A single turn carries every row of the set below to another of its rows. Some are shown first; where does it send the rows asked next?
q432: [ 13  11 -10   6  25  -9  -9  -2  -5 -17 -46  10  32 -25  -7  -4 -15 -29
   8  16 -32  27 -28 -22  12  -9   6]
q42: [ -3   6  -4   4  14  22 -18   0 -33 -21   3   1  41  -5 -13  -7 -27  -8
   0  -6  -4  -4 -33  -9  26  -8   6]
q290: [  0  -3  -4   6  10  -7  -4  -7 -19  13  -6   3  41  -2 -12  16 -12   2
   4  28 -27  -6 -20 -24 -15 -15   1]
q879: [ 12   8  -5   0  19   7 -15 -17 -10 -20 -14  15  21  11 -14 -16  -7 -21
  -2  -5   2 -12 -40   1  15   6  22]
q451: [ -8  -3  -7  -9  15   4  17 -18  18 -20 -24   1  53 -16  -9  -6 -12 -12
   4 -12 -32  14 -30 -32  26   0   8]
q963: [ 12 -14  -9   7  19  -5  -2 -18 -31   6 -29 -14  43 -15  -1   1 -37  -2
  12  25 -26  -1 -32 -23   3 -15  16]
q726: [ 19   9   5  23  25   5 -11  -5 -15 -19 -25  11  29 -10 -28  -3  -8 -35
   0 -12 -15  12 -33  -1  16 -10  -5]
q633: [ 15   6 -12   5  24  -8  -7  -3  -5 -16 -44  14  31 -22  -6  -2 -11 -28
   9  18 -29  30 -29 -29  11  -7   6]
q197: [ -7  -3   7   3  15   4  -7 -34 -21  -7 -20  -7  47 -17 -32  16 -20   5
   9  15  -1 -10 -16  -6  26  -3  -7]
q128: [ -9  -5 -11   0   9   7  17 -24  17 -27 -12   1  56 -14 -10  -3 -12  -6
   3 -13 -17   6 -24 -11  31  -2  -6]
q607: [ -1  -9 -14   9  18   7   5 -19  -8 -20  -2   6  41 -18  -6   9 -22   1
   6  13   5  -6 -18  14  22   0 -19]
q548: [ 31  -1  -3 -18  -7 -11   0  -1   8   2 -19  -5  32  -5  -7   0  -4  -5
 -28  12 -25  -5 -34 -13   7 -16  -7]
q272: [ 19   1  -8  -4  13  -7   7 -25   9   3 -31   9  19   6 -14 -24  -9  -9
 -16  21 -15  -9 -34  -4  -4   4  12]
q431: [  9 -18 -16  -9  26   6  -6 -12 -24  -9 -22 -36  20 -15 -11  -8  -9  -9
   4   8  -2   1 -40 -20  16   8  -2]
q282: [  5   2 -17 -18  14  -2  -8 -11 -14  -5 -27  -9  26 -28  -5  -1 -23  -5
  11  42 -36   7 -30 -26  15   3  10]
q516: [  9   3  -8 -12   7  -9  10  -2   6 -28 -24 -10  39  -9   1  14 -10  10
 -20  -6 -10  -2 -21   3  30 -13   1]
q470: [-12   4   7   9  17 -22 -15 -12  -7 -29 -21 -12  34 -12 -16  -8 -33  -7
  14 -11 -32  -9 -34  -9   8  -6  -4]
q895: [-10   1  -1  -5   0  11  -1  -5 -29  -9  -9  -7  16  -5  -4 -14 -17   4
  -6  -6 -34   6 -18 -20  -6 -15  -3]
q285: [ 14  -7   1  10  25   4  -5 -14   2  -9 -23  -6  46   1   1   3   9  -3
  -1   6  19  -9 -27 -23   8 -23  -3]
q999: [ -2   3  -4 -16  19   4  10 -12   9  -8 -25   5  49 -17  -5   4 -11 -25
  10  -2 -39  10 -34 -42  15   5  16]
q996: [-10   4  18  -8   1  -6   1  -1  -4  -7 -20  25  49  -6 -25  -9 -20  -2
  16  13 -10  -5  -5 -12   9 -14  -9]
q570: [ 24  -3   5 -13  -1   9   1 -11 -11  13 -10  14  37 -18 -17 -14 -11  -8
  -1  36 -22   4 -28 -25  -6 -14  -4]
q827: [ 24 -18 -10  12   7  -4   1 -10  -6  -5 -27  -2  45 -11  -9  11 -14 -22
  27  30  -3 -10 -13 -10  24   2   7]
q247: [ 25  -5  -4 -20  -9 -16   1  -3   7   3 -20  -3  30  -5  -7  -3  -6  -7
 -27  13 -30  -7 -34 -12   9 -17  -4]
q189: [ 11   7   0   1  25  31   3 -17   6 -12 -14  -4  44 -16 -26 -10 -19  -1
  22  18   3  11 -26 -30  12   0  12]
q688: [-10  -4 -11  -2  14   7  22 -28  16 -25 -11   5  52 -16  -7  -1 -13  -8
   0 -13 -20   3 -24 -13  29   0  -8]
q626: [ 15 -11 -16   3   8  -5  -1  10 -12 -10 -12   1  50 -21 -19   3 -42  -5
 -10  10 -34  -7  -7 -17  21 -14   4]
q659: [  9 -18  -1 -12  16 -10  -2 -38 -11  -6 -28  -4  21 -28   5  13   5  -7
   1  -3 -30  -6 -19 -20   1   1  -6]
q242: [ 17   8   0  19  25  -3 -10   1  -9 -19 -37  19  29 -14 -14  -3  -7 -33
   5  -4 -19  27 -28 -17  14 -11   6]
q957: [ -2   2   2  -3  16   4  -4 -13 -36  -9  -4  -8  36 -23 -29  -3 -10  14
  11  -4   7   0 -31  -9   5  -9  15]
q992: [ 22  -3 -12   7  32   5  -6  -1 -29   4 -16  13  10 -16   4  14 -18 -11
  -8  12  -9   0 -17 -15   6 -10  -6]
q329: [ 14   6  -8  15  -6 -11  -4  -9  -9 -12 -29   7  37 -11 -33 -18 -12  -9
   2  10 -13 -10 -18 -38  10 -15  29]
q294: [ -3  10  15 -23  20   7  -7 -24   2  -1   0 -12  23 -13 -15 -11 -19   1
   8  14 -22 -17 -23   5  12   5   2]
q286: [  9   9  -1   0  18   6 -16 -20 -11 -20 -14  12  16  10 -11 -13  -5 -21
  -1  -5   3  -7 -41   4  17   6  16]
q352: [ 16   3   0  -4  17  -6  -7 -23   6  -5 -23  14  12  12 -15 -16   1 -20
  -8   8  -4 -10 -39   1   4   7  16]
q757: [ 18  -6  -8 -13  -3 -16   5  -4  12 -12 -23 -13  31  -4  -4   8  -8   0
 -29  -1 -23  -7 -28   0  24 -13  -4]

q189 turns into q626
q286 turns into q633
q329 turns into q470
Now these:
q607 turns into q570
q879 turns into q432
q957 turns into q963
q272 turns into q726
q827 turns into q996
q451 turns into q757

A single turn carries every row of the set below to another of its rows. Some are shown first; where does it send the rows asked next?
q831: [-17   0   3  -4 -11  -4 -12  -4  21 -25  -3   6  -5  19  -2]
q485: [ 16  16   2 -10 -22 -12  -8   8   1  -9   1   3   8   8  -7]
q858: [ -1   6 -10  -8 -24  -4   0   6  -3 -15 -13 -17  -5  22  -1]
q423: [ -8  24   4  19 -24  -3 -14 -18   2   1  24  -8 -29  14  -7]
q877: [-17  -2   1   3 -12   3   0 -11   0 -11  25 -16 -26  23   1]
q213: [-10  10   3  14 -19   7  -3 -31   8  13  19  -6 -32   7   1]
q356: [-14  -4   3  26 -38 -17  -7 -29  -2   5   6  -6  -6  13  19]
q153: [  7 -14   2 -10 -15  -2   6  -2   4  -5   7   4  13  -3   3]
q915: [ -9  22   4   8 -33  -8 -23  -2  27 -13  16  18  -4   6   6]
q955: [ -4  10  -1  -3 -28   8   3 -21   3  16  27 -13 -26  12  15]
q824: [ -5   4   4   9 -38 -17  -8 -29  -2  12  -4 -12  -8  23  21]
q215: [-21   5  -5  32 -39 -14  -7 -19   2 -12  12   0 -11  13  20]
q697: [  1  14   0  -4 -15   4  -5 -12  28  -6   6  27  -5 -10   6]
q343: [ 12   9  -4  13 -36  12   3  -9 -12 -18  13  34  -2   7   8]
q310: [ 12  25 -14   4 -36   4   4   0  10  -3  10  15  -4 -16  11]
q636: [-11  11  -2  -1 -30 -12  -5 -25   3  -2 -12 -13 -15  32  21]
q488: [  4  19  -2   2  -7  -2  -7  -8  13 -18 -13  12  -7   1 -15]
q178: [  9  13  -3  -2 -20  16   2 -16  -2 -21  -7  32 -10  21   3]
q646: [-22  10  -5   0 -28  -8  -6 -20  14 -15  -2  -3 -19  31  28]
q949: [ 14  -3   1  15 -29  10   6 -16 -18 -11   1  26   1   8  -1]
q331: [ -7  12 -10   1 -25   7   6  -9  -8  -1  20 -22 -29  21   7]
q643: [ 20  13   4 -10 -27   8  -2 -14 -10 -10  -6  25  -2  24   2]
q201: [ 18  -5   8  -2 -25   8   1 -20 -13  -3  -1  25   5  16   2]
q165: [  8  -1 -17  12 -21   7  17  -5  -3  -9  -4   3  -3 -15  -1]
q865: [ -4 -10  -7  16 -31   8   8 -24  10  14  -2   2  -6 -13  11]
q787: [-12  10  10   5 -21  -5 -15 -10   5  -5  36  -7 -19  22   1]
q410: [ -4  23 -11  31 -39   0  -7 -14  11  -1   1  11 -14 -11   1]
q991: [-24  13  -7  15 -36 -11  -9 -13  12 -20  13   2 -15  22  29]
q886: [  9  -4  -6 -11 -39   0   6  -3   1  13   2 -12   5   7  18]
q605: [  5   8  -2   1 -26  16   3 -13   2 -22   9  39  -6  12  11]

q831 turns into q858
q787 turns into q877
q949 turns into q343
Now these:
q215 turns into q991
q153 turns into q165

A single turn carries every row of the set below to another of its rows. Some are shown first; where does it send the rows asked next?
q968: [  5  -7 -10  -4  -5 -21 -12 -19   0 -14 -10 -14   3   1   3  -6 -23   2
 -16  -7  13   9   7  -8 -15  10 -16  -1  -9 -18]
q907: [ 14  24  -1  -1   5  31  -7  -9  -3   7  12  14 -16   3  -5 -11 -12  -9
   7   5  -3   0  14 -12  29   5  -3   0  23  24]
q160: [  6  -2  -4  -6  -6 -26 -16 -16  -1  -7  -7  -9   2   8   8 -11 -13   4
  -9  -1   4  -2  17 -10 -22  12 -18   0 -27  -7]
q549: [  9  15   9  25  15  14   6   5  13 -21  -8 -12 -11   6  -7 -13 -18 -18
   9   5   7  -4  10 -25  23   8  -3  12   4   6]
q54: [ 15  21  -1   3   6  35  -2  -4  -5   1   6   2 -16  -2  -4 -16 -12  -7
   8  10  -3   2  18  -6  30  10  10 -16  23  19]
q940: [ -2   7  -7  -4 -12  12   8   5  -6  -1  19  -8   3   6   1   3  20 -23
  12  12 -11   0  21 -14   4  20  -4 -10 -29  24]
q297: [  2  11   6  22  11  10  13   2  -6 -26 -11 -15 -11   6  -2 -16 -15 -24
   9  11  13  -5  10 -29   6   0  -7   1  12   8]
q181: [ 18  25 -10  -8  -3  22  -4  -1  -3  -1   8  17 -24   4  -2 -18 -19  -9
   7  13  -6  -4  16 -13  25   7   4  -6  29   3]
q519: [ 22  18   1  -4   1   1 -20 -12  16  -5  -3  -6  -1   4   6 -15 -23  23
  -7   4  14   3  12   4   3   9  -6 -11  21 -19]
q937: [  8  20   5  28  16   8   8  11  -5 -18 -12 -14  -8   3  -2 -12 -18 -12
  10   9   9  -2  21 -26  19   6 -13   8   6  10]
q154: [ -9  -2 -18  -8 -19  17   4  -7 -15  -1  18  -6   3  -6  -1   4  14 -27
   5   7  -9  11  14  -8   5  16  -6 -20 -22  12]
q784: [-10   5 -16  -7  -3  18   6   8 -14   9  16  -7   1   3   1   9  14 -25
   9   5 -10   2  18 -15   6  18  -4 -10 -32  11]
q478: [ 10  10 -16 -31   1  13 -23  -7 -11   8  23   1  -3   9   2  14   6   4
   4  11 -13   9  -3   8   1  18   1  -4  -4   0]
q335: [ 11  20  11  17  12   2  12   4   5 -25  -8 -14 -10   8  -3 -15 -20 -11
   8  11  11  -4  17 -30   8  11  -9  14   4  16]
q467: [ 26  18   1  -2  -2  -3 -25 -13  14   2   2   2   3  10   5  -8 -15  22
 -11  -3  12   0  12   3   8   3 -17   1  23  -6]
q163: [ -8  -4  -6  -5  -7  18   2   1  -1   4  15 -15   2  -7   2  12  15 -29
   7  13  -9  -5  17 -15  -3  13  -4 -11 -31  13]
q49: [  7   7  12  24  14  12   6   4   6 -20 -11 -22 -10  -5  -4  -5 -15 -20
   7  15   7  -7  17 -28  10   4  -7   9   4  16]
q184: [ 17  28   4  -9  12  30  -5  -4 -14   0  11  11 -13  -1   2  -8 -10  -7
  12  12  -5  -8   3 -16  25   0   0  -3  19  17]
q977: [-11  -3 -14  -4  -8  16   9   3 -12  -5  14 -14   0   8   0   7  20 -32
  10  11  -6   4   9 -11  -4  14   0 -16 -21   9]
q551: [ 13   7 -28 -25 -14  12 -14   3   2   9  22   6 -12  15  -3   6   2  -1
  -1   9 -13   8  12   8  11  23  11 -10   9  -5]
q958: [  2   5  -7  -2  -1 -21 -17  -7   0  -6  -8 -12   5   6   9  -3 -14   6
  -5  -1   9   4  15  -8 -17  11 -25   0 -22 -25]
q27: [ 30  14   3  -6   8  -6 -24  -7  -1  -2  -2  -3   5   8   9  -4 -13  26
 -10   0   9  -7   2   0   6  -1  -9  -1  20  -7]
q541: [ 27  12 -11  -9 -12  -7 -18  -2   9   5   1   7  -2  10   8 -13 -14  18
 -15  -1   5  -8  15   0   9   4  -5 -12  24 -17]
q959: [  4   4 -18 -32  -5  20 -13 -10   2  18  21   1  -5   6   1   3  -2   0
  -4   2  -7   9   9   8   2  22  11 -20  -8  -5]
q191: [  9  17   5  19   4  15  19   3   2 -25  -2 -15  -2  -3  -4 -11 -15 -19
   5   8  16   2  12 -28  21   6 -10   1  18  11]
q390: [  4  -4  -3   4  -2 -18 -25 -18   8  -7 -13  -7  -1   5   5 -11 -16   2
  -8  -7   3   0   9  -3 -11   8 -17  -1 -25 -22]
q897: [  2  -7   1   2  -2 -17 -20 -15   7 -10 -11 -19   0  -5   7  -1 -14  -2
  -6   8   6  -2  14 -10 -23   6 -21   1 -20 -15]
q412: [  6   9 -19 -29  -6  15 -20 -11   4  17  27   7  -4  13  -2  11   2   1
  -2   1  -8  12   6   8   4  21  -2  -3  -3   2]
q851: [  0  -7  -5   2  -5 -21 -11 -12  -3 -13 -11 -16   6   8   9  -7  -7  -3
  -9  -1  12  -1   8  -8 -23   3 -17 -10 -14 -19]
q887: [ -6   2  -9   0 -11  20  -1   1   2   5  18  -5   4   3   0   4  21 -26
  11   4 -13   0  12  -6  12  17  -3 -14 -33   7]

q897 turns into q49
q519 turns into q54
q390 turns into q549
Now these:
q977 turns into q851
q412 turns into q467
q478 turns into q27
q335 turns into q940
q784 turns into q958
q541 turns into q181
q154 turns into q968

